In the rows, zero is written as 128.
One hidden turn or mirror swaps the rows below in pairs. Which row is each named row swapped with?
The rows were stretched afterwards, more along some directions than others.
Toti: [159 131 117 125 149 127 134 124  93 166 126 119 109 118 148 122 138 123
 101]
Koga: [129 131 108 123 136 138 138 141  85 140 129 108 119  87 139 117 138 103
 131]
Lam: [116 136 119 161 157 125 140 126 103 136 121 146 135 139 111 146 148 139
 103]
Pelor: [138 143 107 126 126 131 139  99  92 131 132 110 150 146 121 128 134 135
 101]
dizam: [130 163 117 148 126 149 172 131  86 166 133  81 136 128 145  90 126 141
 105]
pimif: [103 134 112 141 130 141 164 122  97 109 107 105 158 119 108 108 133 119
 140]
kat: [133 122 100 127 152 106 146 156  99 148 132 111 106 106 140  96 138 171
 131]
bik: [119 133 109 122 168 126 140 111  98 136 121 120 121 125 114 119 146 153
 110]
nitid: [111 117 116 150 157  91 148 131 117 121 124 153 136 128 124 162 165 157
 111]
Bika: [ 93 152 106 158 175 113 156 134 119 126 152 135 152 125 123 140 149 145
 118]
vof: [134 144 117 124 159 119 133 139 120 124 133 141 140  99 134 142 139  98
 129]
Zogel: [ 99 125 109 162 177 113 146 151  98 145 125 145 136 109 122 133 152 158
 114]
nevo: [129 128 106 163 144 114 149 122  89 131 130 115 138 139 134 127 138 142
 116]
gufeg: [125 127 118 109 150 123 144 112 118 167 127 148 119 106 143 110 130 101
 140]
Totol: [134 134 118 152 135 123 138 125  99 133 131 125 144 152 121 134 135 130
 102]
raf: [124 102 109 132 152  94 153 137 107 132 107 140 124 110 131 139 160 153
 123]
Zed: [122 137 115 163 154 122 146 141  92 140 124 130 138 127 126 128 135 141
 116]
Bes: [110 113  88 130 176 106 140 139  86 137 121 122 143  79 137 105 136 144
 143]
Teze: [ 90 128 107 156 174 107 155 139 130 125 132 143 128 125 117 145 174 176
 116]
Libaf: [135 147 112 131 125 135 138  98  89 137 139 104 151 156 119 125 123 124
  93]
soge: [125 154 132 142 133 138 157 150  96 139 124 112 133 109 137 114 130 108
 140]
fodog: [145 128  83 137 170 113 124 130 106 111 121 136 125 113 106 148 150 145
 130]
vuk: [ 90 103 102 144 152 114 157 123  96 136 104 128 156  93 133 119 143 119
 141]
Defil: [129 144 115 140 116 142 156 112  71 145 129  93 146 140 132 111 131 134
  93]
kef: [148 163 105 118 151 121 131 132 114 111 149 119 128 128 116 136 130 134
 133]
keru: [104 114 104 131 175 114 147 149 101 124 121 132 124  76 123 125 159 141
 126]
toviv: [ 94 142 114 155 171 103 154 123 117 121 135 143 161 135 118 142 142 154
 120]
dovo: [134 158 102 122 136 149 142 112 109 134 139 101 128 145 112 112 139 146
 112]
lib: [105 118  87 137 176  97 133 139 111 116 137 141 153  76 141 142 158 134
 148]
gafu: [121 127 108 118 163 149 144 113 103 144 125  99 114 118 127  94 141 138
 122]
zalin: [126 144 112 120 166 110 120 137  97 135 137 132 136 116 125 128 127 147
 111]
guf: [121 120 106 145 164  92 144 132 122 115 127 142 134 121 121 166 162 145
 116]
bivik: [154 131  95 135 160 117 130 129 103 133 129 122 135 118 128 142 146 131
 106]
bises: [114 148  90 155 155 116 154 130 103 116 156 123 131 102 136 130 143 122
 148]
tov: [114 144 134 126 124 137 141 122 110 144 129 133 153 124 139 118 130  96
 134]
fatu: [111 122 127 140 134 117 146 142 108 138 126 146 137 101 136 143 144 123
 132]
kuzi: [154 148  93 125 145 139 133 139  99 125 122 109 129 114 112 119 130 129
 142]
zotor: [ 95 138 116 165 168 136 166 138 114 116 134 108 120 119 127 127 164 149
 129]
pubal: [128 146  97 122 141 138 154 134  94 134 125  88 121 102 135  88 129 143
 137]
Ruk: [137 145  93 147 160 122 157 151 102 101 121  96 116 115 120 113 141 151
 157]
saf: [111 157 105 158 153 106 151 138 112  91 125 124 167 129 112 150 135 141
 140]
nif: [156 134  93 130 161 121 126 142  92 137 123 121 122 104 129 122 133 136
 127]
donod: [145 159 101 107 146 131 133 127 122 124 146 116 128 131 116 119 125 121
 142]
Lifor: [116 143 130 141 169 141 154 135  83 176 125 113 112 120 141  92 136 145
  94]
tonu: [122 147 132 147 143 139 165 133  90 170 117 108 127 130 141  97 128 128
 116]
Bir: [ 99 143 117 164 163 115 163 133 113 103 120 127 128 132 109 148 163 157
 128]
mevi: [149 154 107 137 106 137 143 107  98 120 139 112 142 151 115 138 119 120
 103]
Lomor: [121 105  90 140 160  87 138 119 113 122 127 155 137 115 120 155 147 156
 109]
gode: [143 136  89 135 169 114 141 152  87 135 136 103 106  96 137 107 139 153
 138]
pab: [ 90 134 118 152 154 120 166 147 100 141 124 117 122 106 139 103 145 159
 125]
dadu: [118 114  84 127 143 117 137 112  90 126 124 120 165  93 128 123 129 132
 139]
pafem: [110 136  96 146 151 111 137 124 103  97 138 127 172 122 120 128 125 118
 138]

donod swaps with Bika
bises swaps with gufeg
bik swaps with Bir
Zed swaps with nif
Toti swaps with nevo

One hidden turn or mirror swaps the rows below in pairs. Which row is each named row swapped with?
The rows were stretched afterwards, more along some directions than others.
fiz: [126  86 152 128 108  73 156 166 104 135 167 153  90 138 140 115]
Gime: [132 105 154 129 129  71 145 152  67 128 153 170 103 119 147 143]
gali: [136  77 127 104 122  82 117 136 100 142 165 161 127  94 151 116]
rut: [169 114 161 109 119 130 123 146  99 118 152 139 131 106 139 140]
Kiz: [147 111 143 128 104 107 146 129 114 126 154 140 100 141 152 145]
nikif: [104 108 109 123 110  66  96 163  70 114 161 181 112  96 141 115]
zase: [142 146 161 124 124  96 132 157  88 115 150 157  98 137 125 145]
dalo: [147 111 148 127 140  95 125 156 116 136 141 150 122 113 119 122]
kuve: [107 107 112 109 124  87  94 158  85 118 159 174 115 106 134 116]
mor: [132 128 166 142 126  86 151 167  69 116 144 156 106 129 132 140]
voza: [145 103 144  95 133 111 138 175 112 141 151 142 118 120 111 106]
Digap: [138 125 145  95 126 125 140 174  92 120 136 125 117 111 104 142]
gude: [129 125 137 130 102  78 154 131  98 132 159 141 120 108 143 141]
kupot: [123 128 135 117 128 101 104 128  85 134 140 156 129  97 133 116]
vatur: [ 97 103 108 132 103  58 125 148  77 128 183 170 102 104 140 130]
buze: [110 109 140 126 116  96 124 133 110 140 140 159 112 116 138 106]
miv: [148 136 134 106 128 106 116 146 112 125 143 133 113 123 117 116]
nisem: [146 121 145  96 146 110 124 182 104 133 141 143 117 117 106 102]
tapu: [124  99 129 140  96  72 169 147  91 135 167 145 107 109 157 141]
Rade: [142 106 141 105 107 136 140 152 128 130 148 118 118 128 120 155]
Tukun: [100 117 127 122 146  52 100 170  39 119 155 171 115 110 108  97]
zun: [111  99 132 126 143  39 109 170  60 126 154 180 112  97 131 108]
tumid: [127 117 126 145 137  46 120 167  56 120 153 163 108 108 117 119]
tuva: [125 111 131 106 113  91 137 173  93 134 145 126 101 132 127 140]
vifes: [163  92 154 121 121  89 137 165  83 123 162 152 119 107 144 141]
refi: [151 120 145 130 121 115 130 137  84 119 146 137 118 105 124 149]
Baz: [119 106 140 138 109  62 145 151  80 137 165 145 117 109 143 119]
ziser: [110 120 125 136 137  89 106 141  88 131 135 151 126  99 121 117]
lazo: [ 97 119 108 108 123  59 115 155  53 128 159 163 123  79 120 120]
gom: [130  98 143 139 106  86 144 148  85 120 166 145 103 110 134 150]
Fugu: [143 118 151  92 135 108 113 163 119 132 142 144 105 123 122 109]
madi: [134 128 143 123 111 107 123 153  74  96 140 142 126 106 134 164]
rudob: [141 124 132 104 123  91 134 166  74 116 150 127 108 117 115 155]
bonem: [116  94 120 157 102  49 135 134  86 138 160 170 103 116 152 124]
Gabed: [121 130 143 127 135  77 112 143  83 119 160 161  97 129 124 118]
mibu: [146 103 133 101  97 106 144 121 135 143 166 131 129  96 152 147]
ror: [119 130 114 118 104  74 125 148  89 140 153 140 106  96 135 133]
Vus: [111 117 104 117 112  75 110 157  93 126 154 154 118  89 121 111]
nomig: [139 109 138 119  97 112 127 125  91 125 151 140 122 111 139 148]
Dit: [108 106 129 119 118  74 135 182  90 137 152 144  90 140 117 125]
zoni: [119 102 131 118 103  80 127 141 108 140 165 141 115 114 145 103]
rases: [ 96  99 121 122 137  55 116 164  47 125 166 169 111 111 116  97]

mor swaps with kupot
gali swaps with fiz
rases swaps with voza

